(in the rows, 128 means zero)
One turn moves each row of this set onto another row. After a few examples, where does it send each row asked below?
bel: [117 124 104 147 106 155  65 135 133 101 167 141 129 127  97  98  89 134
 136 138 139 158 167 118 116 118 132 137 154 117 144 121 140 120 113 102]
Dos: [112 146 138 145 110 170 126 104 130  99 148 129 133 152 137 121 126 121
 134 161 180 106 124 142  97 149 106 144 108 114 136 145 145 122 102 133]
mabi: [164 100 108 155 117 159  83 152 141 127 139 116 119 112 107 125  83 116
 109 142 134 164 164 148 115 117 129 129 135 116 139  90 132 126 109  65]
fetur: [145 133 137 154 107 154 106 166 137 138 126  99  99  92 134 134  67 139
 125 139 137 145 141 145 123 110 123 116 130 160 138  94 124 121 120  77]
Bidoz: [ 91 153 113 141  98 137  63 114 113 108 134 139 127 113 127 141  91 134
 158 141 127 129 143 119 118 114 140 143 132 134 148 105 152 126 130  85]
niba: [110 143 163 156 127 156 129 132 129 106 165 130 122 132 160 111  95 154
 134 162 173 119 131 125 115 135 116 127 132 128 127 143 168 134 127 143]
gol: [161 122 147 162 124 177 123 123 148 136 118  95 119 137 149 144 123  95
 105 167 168 122 127 170 106 136 112 128 103 119 133 116 135 130  99  93]
gil: [140 147 131 138 129 162  83 132 158 123 119  81 114 115 128 127  89 129
 101 144 129 141 154 150 124 121 113 129 138 136 139  88 121 111 108  41]
kugi: [106 162 148 129 138 165 122  96 138  83 156 122 134 153 141 101 108 151
 117 158 166 107 140 132 107 151  97 146 127 103 125 134 152 118 114 107]
Zif: [102 142 141 142 114 148 104  90  95 100 143 153 130 140 152 123 109 130
 151 155 154 111 129 133 105 133 129 150 111 105 128 126 166 136 137 116]
relas: [158 123 160 160 137 158 148 156 139 132 135 107 114 114 162 148  84 138
 108 165 165 125 125 152 110 134 110 116 109 132 124 109 161 139 120 102]
Vol: [138 130 128 158 121 145  70 126 129 140 109 111 120 108 146 164  94 110
 126 153 122 140 141 145 123 109 142 128 123 132 142  85 154 139 127  55]
vomak: [ 99 153 139 148  98 151  89 144 128 114 156 123 110 110 131  98  78 155
 151 137 145 140 147 117 127 109 129 126 152 157 141 128 131 116 128 118]
Zad: [174  91 131 159 139 164 126 137 133 117 148 129 130 136 130 130  98 116
  97 163 164 142 146 157  97 141 114 133 114  88 121 107 161 138 110  91]
Rebut: [155 136 156 141 151 169 134 115 149 113 128  91 121 140 153 127 105 128
  88 163 158 117 137 163 109 146  97 133 113 105 118 105 144 125 110  68]
Boro: [ 85 163 110 140  89 159  73 123 145 104 146 123 131 127 108 126 111 129
 151 144 152 126 140 119 115 127 121 140 138 143 160 134 128 111  98 112]
rodog: [135 139 118 157 103 165  71 142 163 139 115  88 118 114 120 148 107 102
 121 149 139 142 143 147 122 115 126 125 134 149 156 104 119 117  94  71]
ratu: [128 116 126 148 128 160 109 121 127  91 177 152 141 146 121 105 103 135
 123 159 168 137 152 126 100 144 117 142 132  88 130 136 169 134 115 127]
vur: [ 89 173 125 125 116 157  72 115 148  91 149 111 126 127 114 101  94 152
 130 140 135 129 156 119 124 125 113 141 153 134 144 117 129 104 111  80]
Sute: [150 120 157 160 136 155 112 102 111 129 119 123 121 135 173 147 112 107
 121 169 152 121 128 159 110 128 132 136 104 103 120 106 169 146 133  86]

Boro goes to Dos
relas goes to fetur
Now find these:
kugi goes to Rebut
Sute goes to Vol
Zad goes to mabi

One turn moves each row of this set onto another row. After a few examples, where does it send each row asked below?
Nureb: [106 122 141 131 129 117 103 114 101 147 156 127  80 119 130 134 145 130
 134 140 107 128]
Vafu: [116  82 127 110 118 123 137 128 171 107 124 154 106 112 136 107 129 126
 140 134 139  99]
Lopap: [140 137 115 111  98 138 114 127 133 110 119 116 128 157 124 153 147 120
 102 134 130  98]
lovu: [124 132 157 120 104 108 124 153 148 124 127 155  91 118 100 158 125 155
 118 165 121 126]
Gazap: [119  90 121 117 131 111 145 141 168 106 118 149 102 111 147 122 125 132
 144 128 138 103]
fip: [147 132 138 111 101 133 152 150 126 144 112 134 106 137  56 136 110 119
 131 124 144 120]
tum: [120 123 124 116 117 116 143 122 126 141 132  99 109 157 117 129 139 117
 158 119 173 137]
Timo: [129  99 138 126 137 129 131 148 100 136 142 143 118 104 103 101 104 115
 117 110 103 112]
zop: [112 120 151 120 121 108 102 136  94 149 151 114 102 136 126 130 155 124
 140 141 106 135]
ravuz: [141 140 132 122 112 141 161 148 115 146 111 140 114 148  67 114 116 128
 136 124 144 123]
Kofo: [130  92 130 118 125 124 136 130 157 110 123 146 114  92 149 113 117 133
 141 149 136  95]
nipa: [113 133 137 126 123 117 102 128  95 149 150 125  87 120 127 135 158 124
 146 135 106 131]
Saka: [133 117 143 110 119 144 119 140 131 115 111 112 133 133 128 163 149 138
  97 129 111 102]
mozat: [123  75 127 124 134 113 142 135 163 113 119 139 108 102 141 112 129 125
 139 143 135 115]
kudo: [ 99 133 140 141 113 109 111 122 107 139 150 117  85 136 125 129 147 128
 140 147 104 139]
lage: [133 128 152 119 116 126 131 132 145 133 132 169  88 105 102 154 121 148
 121 174 121 109]
tof: [140 106 130 118 138 126 131 152 100 134 139 134 115 106 115 104 110 108
 131 109  97  93]
fopib: [131 142 147 127 108 115 118 136 144 117 131 154  88 104 122 154 125 157
 129 171 132 120]
buvod: [143 135 124 117 113 131 160 152 128 149 121 153 116 139  67 132 106 121
 125 129 155 125]
sovod: [156 139 121 114  96 126 149 154 123 144 121 143 112 137  66 122 109 124
 117 129 145 115]
nila: [135 121 130 113 108 137 112 124 125 113 111 118 133 149 142 154 159 131
 107 129 122 104]
toko: [130  96 145 114 131 137 128 140  95 137 131 145 120 114 107 103 113 108
 139 103 102  99]
zokub: [129  86 136 122 128 118 161 127 166 109 128 149 106 106 133 113 127 127
 137 146 123  94]
veri: [122 133 150 135 107 113 139 131 145 127 129 166  90 112 117 155 130 148
 129 171 110 118]
toku: [123 112 107 112 107 111 142 127 138 141 125 118 112 159 124 112 155 118
 150 126 170 135]
togol: [119 131 146 133 124 106  98 131  90 135 155 127  89 136 116 126 147 119
 135 144 112 140]
tuvi: [115 141 149 128 122 109 103 126 100 134 157 107  85 130 124 141 143 131
 143 143 123 135]
Gutin: [115 115 107 120 108 114 140 122 143 131 125 110  90 149 114 122 152 118
 152 112 167 137]
geruf: [135 129 150 130 107 111 127 144 144 125 115 166  92 114 106 153 131 149
 126 176 133 133]
vapu: [144 136 134 121 107 138 144 141 115 153 106 134 101 144  62 135 108 127
 131 132 149 127]
balip: [127  80 129 111 132 129 145 123 167 109 123 148 101 116 127 105 120 124
 138 139 145  93]
zaro: [112 111 110 125 114 116 138 112 145 141 124 104  86 150 117 129 145 120
 150 133 165 139]
tupe: [121 111 109 118 126 108 143 126 137 135 138 111 103 158 117 116 146 101
 155 131 168 134]
pari: [133  98 141 119 138 141 126 132  91 135 130 136 111 124 102  92 108 111
 134 104 113 101]
ber: [138  98 143 117 123 138 132 139 105 132 136 133 131 103 110  96  94 116
 123 115 114  95]
Vil: [123 133 109 108 131 153 127 144 132 114 118 118 132 142 133 151 133 124
 108 107 123  93]
pavi: [112 125 115 128 114 119 147 128 136 142 122  99 100 162 108 115 148 116
 157 137 156 140]
kugag: [143 129 136 113 101 136 154 141 117 145 120 136 126 142  74 124  98 127
 127 115 160 121]
Veloz: [124 124 126 109 124 149 128 146 147 105 113 116 128 133 123 157 134 141
  94 114 123 100]
tezo: [130 134 147 115 101 122 124 143 152 131 130 157  89 103  97 153 132 144
 123 175 121 115]
kizi: [138 145 111 108 116 148 119 141 123 119 124 113 131 150 120 156 134 112
 108 127 119  90]
bep: [137 102 143 123 134 136 148 138 106 124 137 141 117 117 101  84 114 117
 126 108 105  97]

Timo goes to mozat
zokub goes to veri
Now find these:
toku goes to sovod
Kofo goes to fopib
vapu goes to pari
nila goes to Lopap
Gutin goes to fip

One turn moves each row of this set onto another row. After a few examples, where does it send each row asked below?
Feluk: [114 118 116  87  97 159  98 134 132  86 124 126 140 123 168 132 122 139
  99 123 115 106 152 139 121 122 124 136 160  99]
rom: [119 128 113  46 110 155 154 127 129 121 175 120 146  78 149 151 128 107
 128 115 111 113 149 125 112 125 134 135 130 104]
mivat: [103 152 167  69 104 175 118 132 114 154 131 120 170 107 148 129 125 137
 126 124 104 131 133 137 106  96 170 152 135 118]
Vin: [117 147 168  91 103 160  91 119 131 124 101 131 148 135 149 140 109 142
  92 118  81 110 178 128 119 108 162 136 134 106]
fufin: [118 130 181 103 109 177 103 142 155 139 139 113 146 119 117 133 127 127
 101 137  79  93 143  78 145 113 110 116 141 111]
mizam: [106 113 158  87 114 105 112 146 124 157 147 102 163 125 113 131 124 116
 104 128 116 110 119 100 122 125 141 130 126 125]
sigi: [119 130 165  74 111 153 147 124 124 132 162 138 143 126 161 154 121 134
  71  89 105 110 131  62 110 118 134 137 128 108]
vik: [ 99 123 147  85  86 131 123 143 175 156 144 132 155 115 137 140 120 128
  64 124  83  89 128 126  97 120 126 139 124  93]
kodoz: [137 134 156 101 111 134 101 155 145 126 140  92 132 144 114 169 118 126
 106  98  80  93 164 108 133 128 133 136 149 113]
Kizo: [111 141 132  85  98 156 118 143 136 135 103 127 133 112 137 156 122 147
 105  93 111 108 144 172 118 135 136 136  97 101]
supi: [109 135 141  86 115 138 106 132 120 134 152 113 150 101 117 169 131 136
 149 135 118 125 158 121 134 136  99 146 146 137]
rigam: [112 154 114  94 129 184 134 152 129 152 153 157 133 100 137 145 127 137
 118 117 118 136 141 118 121 124  96 115 119 134]
Gogim: [122 144 135  58 103 160 145 141 122 118  90 127 145 120 159 120 122 141
 138 101  88  93 147  97 117 106 134 136 109 101]
Zezo: [120 129 154 132  93 157 127 120 135 140 127 133 131 111 147 142 116 130
 109 113 103 117 184  99 110 128 176 132  94 101]
Vinen: [126 170 107  82 117 157 140 143 126 140 135 117 116  97 147 160 118 133
 117 152 100 140 165  86 119 126 110 121 121  90]
Lopo: [111 131 150  70 118 177 123 167 114 115 156 136 161  79 155 135 132 109
 116 151 100 118 146  92 125 109 157 138 124  98]
kel: [158 155 124  82  81 170 133 149 148 137 137 127 126  86 148 120 126 127
  92 118 119 114 163 109 121  89 146 136 118  77]
muv: [ 98 130 154 107  96 150 119 125 156 140 112 133 135 111 144 156 125 115
 109 161 142  86 161  95 124 144 119 132 132 109]
duka: [119 128 118  78 109 168 107 129 106 151 140 112 168 110 107 145 123 139
 150 145  73 126 161 125 121  99 153 132 121  96]
baf: [118 125 129 105 106 155 139 134 133  97 147 123 134 112  95 110 119  89
 110 132 103 114 136  82 122 130 143 132 114 107]
sug: [114 118 124  82 111 153  87 125 149 156 148 129 144 100 130 164 114 170
 103 125  81 114 152  93 122 141 139 129 178 103]
zir: [118 128 124  29 117 151 114 129 137 124 153 119 142 128 153 155 112 144
  93 126  73 105 145  77 112 119 158 139 101 100]
lobas: [113 108 124 102  71 152 131 130 124 145 159 123 152 110 130 134 132 123
 143 122  94 103 151  85  76 100 125 119 128 120]
tasen: [109 163 138 110 119 155 105 133 146 165 144 133 147 116 102 139 112 172
 107 110  80 135 132 104 135 126 101 123 138 106]
detet: [103 138 112  82  97 147 158 103 128 106 112 128 133 136 122 139 112 166
 108 101 116  99 153  80 113 136 125 135 125 102]
Lupu: [102 132 127  93  93 150 155 108 162 140 135 106 136  99 109 165 129 171
 103 117 116 101 115 113 108  97 130 140 135  87]
mez: [120 138 153 127  95 153 142 113 135 131 176 104 125 121 115 145 117 159
 116 114  86 118 135 108 129 136 143 155 141  74]
Veg: [127 137 138  77  97 160 122 141 149 132 110 109 140  87 136 151 113 166
  80 127  97 102 190  96 132 116 161 126 154  81]
garaz: [ 87 152 157  82 103 153 112 154 136 133 141 129 160 142 141 133 140 123
 116 100  99 132 157 102 153 153 101 148 136 105]
vib: [120 105 117  96  89 161 140 123 138 120 133 123 142  91 109 129 112 161
 112 129  76 104 171  84 103 142 130 107 147  94]
soz: [114 138 138 107  96 154 178 140 145 111 141 139 132 108 157 146 119 115
 102 133  69 106 132  86 114 133 135 138 115 105]
bef: [104 134 169  96 106 170 156 130 141 147 123 147 129 135 112 141 143 155
 118 128  97 101 129  91  96 130 137 168 106 109]
reze: [131 165 135 109 126 166 136 155 130 137 130 114 156 104 142 150 107 128
 129 106 139 129 161 114 122 127 103 107 147 115]
tafi: [113 117 119  83  89 158 120 137 131 146 138 128 163 115 108 105 129 150
 106 135 131  90 141 134 147 131 117 157 142  84]
Funur: [ 96 164 164  64  98 188  99 127 125 169 133 138 137 122 154 155 131 147
 125 112  92 124 149 121 134  98 135 119 123  96]
fosok: [115 138 129  63 112 161  68 144 148 152 160 121 154 104 151 155 113 143
 126 110 135 104 130  75 126 118 140 142 133 103]
lumo: [116 129 144  88 144 155 105 147 136 126 150 142 136 119 138 140 108 109
  70 124 149 102 155 118 118 129 134 135 110  77]
Difan: [127 125 122  83 108 148 125 127 119 150 153 112 131 143 115 120 118 152
 133  96 122 105 169  84 111 157 130 158 139 119]
subat: [100 123 111  99 125 146 100 128 118 147 191 127 127 118 138 156 125 126
  94 114 112 117 137 130 130 118 127 147 142 128]
lozi: [116 159 122  96 102 145  92 177 149 160 139 124 142 124 114 144 114 148
  82  89 103 141 145 107 110 130 153 136 128  86]
Rud: [120 141 131  54 118 171 133 169 130 164 155 119 135  83 114 172 135 125
 119 139 105 105 121 104 108 106 142 121 129 124]
giz: [141 119 147  83  98 173 115 127 121 129 134 139 172 118 102 130 121 149
 118 109 114 127 121 137 106 101 175 129 128 113]
Rumiv: [111 135 142  43 112 154 150 127 128 114 121 131 152 109 133 141 124 102
 100  85 110 105 138  72 116 120 131 138 103 106]
pip: [111 145 145  48 103 190 107 161 126 129 141 121 147 118 108 153 111 146
  82 117 106  93 134 138 123 109 162 149 119  78]
nuziv: [117 137 121 113 104 154 176 129 143 156 156 127 138 135 133 121 121 119
 109 140 128 110 142 135 116 122 154 130 139 101]
sinef: [104 163 151  89 121 158 132 155 142 142 137  79 135 110 130 147 102 128
  91 130 127  95 148 120 111  94 172 152 126 105]
Tidi: [105 145 125  66 111 150 123 129 147 127 138 162 140 109 120 143 138 159
 138 109  99 144 135  95 100 113  93 128 110 108]
Vitut: [117 131 127 117 102 160 112 158 132  82 136 123 119 132 120 159 114 169
  96 126 124 110 153 113 115 134 154 134 121  93]

detet goes to tasen
Vitut goes to mez
Now find these:
mivat goes to Rumiv
muv goes to tafi
Tidi goes to Funur
mizam goes to lumo
supi goes to pip
fufin goes to Feluk
fosok goes to kel
sinef goes to baf
reze goes to giz
sug goes to Veg
Difan goes to lozi
garaz goes to Kizo
Vinen goes to duka
Rud goes to Lopo

One turn moves each row of this set onto another row. After a few examples, where does it send each row asked below?
giri: [108 142 142  93 161 120 130 130 113 151 137 109 118 107 170 152  98 136
 147 155 120]
nopud: [114 157 151 132 143 141 117 117 115  94 125 148 108 109 142 134 114 135
 154 132  94]
pak: [149  97 137 109 149 135 122  91 135 148 116 160 102 100 137 174  97 109
 146 120 113]
kino: [143 136 126 117 168 118  92 121 128 134 128 190 115 108 143 146 129  96
 112 131 121]
Gotod: [110 171 155 136 139 130 132 124 110 102 130 141 108 110 141 144 107 124
 155 138 113]
Gube: [170 126 141  83 166 125 146 146 134 103 129 113 130 119 133 127 112 129
 111 140  84]
Vugib: [136 112 130  99 155 102 167 112 103 155 124 125 119 115 126 157 100 152
 112 122 120]
Bida: [160 149 154 132 178 115 135 116 121 158 119 127 142 111 137 192 149 112
 127 129 119]
dosu: [144 155 155 152 138 113 110 120 105 115 138 142 108 132 140 179 123 117
 132 155  90]
dof: [163 145 168 143 132 116 116 134 102 126 143 146 116 130 147 171 112 116
 132 157  80]
paba: [163 146 158 146 176 105 131 123 125 165 119 134 134 111 136 172 151 113
 143 143 120]
foge: [129  92 137 102 169 113 153 110 107 159 132 126 131 112 125 153 108 152
 125 130 125]
mepi: [155 103 131 100 162 122 118  97 127 161 125 172 100 112 145 177 102 115
 136 116 114]
sati: [140 111 155 110 160 128 110 122 150 114 124 129 107 133 163 128 119 131
  81 122 104]
puno: [110 133 131  99 141 120 138 133 102 144 129 113 127 115 162 139  89 139
 147 145 122]
gerov: [177 134 146  82 162 119 150 145 131 100 111 122 115 118 150 122 110 136
 129 137  89]
femop: [175 136 137  90 167 124 152 148 141 102 118 127 126 115 150 122 118 118
 118 119  84]
furi: [143 116 151 100 163 136 116 130 147  99 112 138 107 120 174 130 124 117
  91 135 101]
nusi: [134 110 124 100 166 115 151 104  98 149 132 130 124 115 123 155  83 149
 127 120 123]
kuner: [119 163 153 126 140 145 121 134 120  97 132 137 104 110 137 153  92 132
 147 130  98]
gedup: [155 131 111 119 151 103 141 134 154 154 116 120 133 120 134 146 148 107
 134 136  78]
vid: [142 122 132 112 173 120 107 125 135 135 116 192 103 119 146 144 130 109
 109 128 135]
sudab: [143 136 136 126 162 119 106 126 145 136 121 191  93 105 144 142 120 102
 111 122 116]
sokuf: [166 151 158 138 183 119 140 116 115 151 122 128 138 120 130 178 154 121
 129 146 100]
Gudi: [167 139 129 117 155 109 151 115 147 157 115 108 140 119 138 143 144 111
 132 126  78]

sati goes to giri
foge goes to paba
Now find these:
Gotod goes to femop
furi goes to puno
kino goes to nopud

One turn moves each row of this set onto another row. After a few examples, where does it send each row asked below?
Nat: [127 126 126 221 112 103 125 127 142 153 120 125 126]
kag: [150 142  97 138 134 103 110 119 141 104 125 115 119]
saz: [164 154 107 192 110 127  96  89 147 141 121 158 133]
dud: [127 132 119 222 108 103 121 143 139 145 117 123 141]
bev: [144 155 143 170 137 117  94 118  97 141 114 160 148]
bir: [130 126 129 160 130  89  68 122 140 115 110 146 112]
Nonuf: [144 145 125 188 120  93 145 123 117 135 138 112 154]
Nido: [124 135 133 164 130  92  80 126 137 107 110 159 108]
pegu: [120 119 106 178 110 119 130 112  98 124 103 127 127]
lon: [157 164  88 156 118 100 135 102 134 124 133 138 131]
Ranaz: [151 164  84 150 123 107 127 110 141 138 144 139 132]
zopab: [162 126 108 161 126 152 101 120 144 147 107 123 128]
keris: [148 167  77 161 135 100 119 112 140 146 136 138 130]
mimav: [145 152 141 182 142 106  97 119 104 139 115 163 154]
Puvo: [135 140 133 214 108 108 122 148 130 150 128 123 139]
semob: [165 124 108 160 137 146  96 127 156 141 112 134 121]
bude: [120 126 112 184  90 140 121 145 130 131 126 148 108]
vot: [115 143  98 170 114  95  77 127 102 138 118 159 145]
dafig: [123 138 130 157 128  90  87 137 136 115 105 166 102]
zemo: [151 131 154 182 135  95  93 143 142 117 105 133 137]
fur: [115 118  95 174 109 110 138 119 103 120 109 125 128]

Nonuf goes to kag
Nat goes to keris
zopab goes to bev
Now find these:
bir goes to Puvo
dud goes to Ranaz
semob goes to mimav
bude goes to saz

